In the rows, zero is written as 128.
Turns, then the turns between two rows, first turn first; the first pair answered:
zot (before -> after):
[122  88 103 154 102 165 140 105 121 121 115 101 134 164 112  78 107 173]  ->  [120 107 105 151  95 163 131  90 100  97 124 105 135 150 132  63 114 160]
[117 135 151 116 114 114 110  84  99 137 129 144 147 109 130  60 147 134]  ->  [121 148 128 102 111  99 112  98  77 103 109 131 158 105 161 108 150 114]
[146 122 147 139 164 131 121 145 135 131 137 170 104 118 157 118 104 111]  ->  [147 128 144 136 165 127 122 146 129 123 135 168 106 115 163 125 107 107]
navop (before -> after):
[131  98 116 126 141 134 143 154 160 161 115 127 133 148  97 168 107 149]  ->  [134 130 101 113 130 116 133 152 119 112 103 116 146 133 141 197 117 121]
[130 101 156 146 122 139 110  88 145 174 142 133 131 144  88  58 128 189]  ->  [146  89 127 125 113 112 105 115 130 168 100  92 158 170  90 138 115 204]
[ 96 170 128 107  81 121 128  84 115 115 115 129 137 132 118 111 149 124]  ->  [ 93 157 138 115  85 129 135  82 133 136 123 136 131 135 100  92 145 134]
[134 105 121 114 163 139 147 138 159 110 156 151 121 116 113 127 133 102]  ->  [139  97 116 111 163 134 146 144 163 117 147 142 126 127 107 145 127 109]
benoz (before -> after):
[131 122 119 122 117 123 109 120 106 134 122 107 147 144 114 150 128 143]  ->  [128 118 114 125 133 126 136 145 134 129 117 115 135 139 123 173 132 117]
[131 147 112 107 131 113 117 147  92 123 136 126 133 132 147 145 147 148]  ->  [132 143 110 107 138 114 126 156 101 123 135 128 130 132 150 156 146 140]
[129 118 118 114 124 105  89 125 103 156 111 103 147 136 120 135 112 153]  ->  [126 110 111 116 146 111 124 160 136 152 103 113 132 130 132 172 117 118]
[137 144 116 109 128 117 146 149  99 112 125 139 135 100 156 185 123 101]  ->  [134 158 127 115 124 121 137 131  88 103 139 151 130  87 163 150 132  95]
Now pairs of rows:
Between the rows of a pair lie two turns.
[142 108 145 177 147 132 127 165 159 121 153 132 124 107 134 132  95 140]  ->  [142 117 153 176 134 131 104 139 134 118 164 129 133 106 133 101  95 156] -> zot benoz
[127 107 115 125 147 108 172 137 156 132 102 131 115 136 113 170 120 120]  ->  [130 108 112 121 140 102 160 135 146 136  97 121 123 143 107 175 116 136] -> zot navop
[115 145 145 138 138 132 115 106 133 118 152 168  95 105 148  72 125 112]  ->  [137  95 116 119 136 114 118 147 153 159 100 118 123 159 105 162  95 162] -> navop navop
[149  88 119 121 120 119 131 140 130 154 114 120 141 157  97 160 120 150]  ->  [138 119 144 134 109 130 110  94 102 141 154 144 132 129 109  80 137 143] -> zot zot
[112 143 148 135  98 132 133  70  87 118 173 115 124 112 128  57 159 131]  ->  [131  86 108 113 116 116 174 147 136 147 106  72 144 164 101 190 130 148] -> benoz benoz
[130 108 127 143 145 139 136 134 129 157 147 130 122 130 120 137 128 142]  ->  [131 113 131 143 138 138 123 120 114 155 150 127 126 130 119 125 129 152] -> zot benoz
[133 118 120 117 118 122 116 139 119 136 119 113 139 158 107 152 125 139]  ->  [125 126 138 127 113 134 108 117 117 141 141 127 131 149 103 104 130 144] -> zot zot
[137 141 145 102 137 125 140 103 130 129 132 120 149 157 122 151 178  90]  ->  [132 140 154 109 139 132 139  95 136 138 144 128 143 154 113 127 180  92] -> benoz navop
[147 122 133 133  93 117  91  96  97 157 129  97 160 155  96 101 119 195]  ->  [152 132 118 121  88 104  86 105  78 133 116  87 169 152 116 133 120 184] -> navop zot
[130 137 125 185 130 121 129 138 111 117 112 140  93 118 112 110 124 111]  ->  [130 133 125 187 133 121 133 143 118 125 109 141  91 121 108 113 123 113] -> zot navop
[111 138 126 126 129 139 138 136 115 104 128 148 120 112 151 131 141  82]  ->  [110 134 136 133 135 146 142 134 126 116 137 155 114 112 142 115 140  83] -> navop zot
[121 122 107 108 150 143 148 118 125 141 106 146 129 146 107 124  96 109]  ->  [120 136 105 107 150 143 150 114 116 123 110 152 127 136 124 123 104  92] -> navop benoz
[149 130 142 127 141 138 114 129 120 142 150 146 125 112  90 100 109 164]  ->  [158 138 118 109 131 117 106 142  93 116 126 123 144 118 110 153 108 157] -> navop navop
[126 129 102 107 103 109 113 128 100 117 114 117 163 136 133 161 113 136]  ->  [123 139 103 110 104 111 112 125  92 106 120 124 158 126 143 154 121 124] -> zot navop
[ 76 152 107 142 108 125 178  98 134  96  81 114 114 119 147 119 149  86]  ->  [ 87 144 105 133  85 111 143  76 101 111  70  86 140 142 122 116 139 138] -> benoz benoz
[124  91  75 117 137 118 168 187 159 150 115 103 121 128  82 218 103 137]  ->  [103 110  97 138 160 144 195 181 189 134 153 154  82  87 108 160 125  83] -> benoz navop
[137 142 186 155 126 132 139  83  73 116 162 153 135 113  65 106 161 131]  ->  [148 100 171 152 140 128 164 126 115 152 130 133 139 144  33 170 144 150] -> navop benoz
[131 111 116 133 135 130 139 140 145 149 118 127 127 161 107 148 120 137]  ->  [135 115 113 130 127 126 127 132 130 146 116 118 135 166 106 148 119 147] -> zot navop
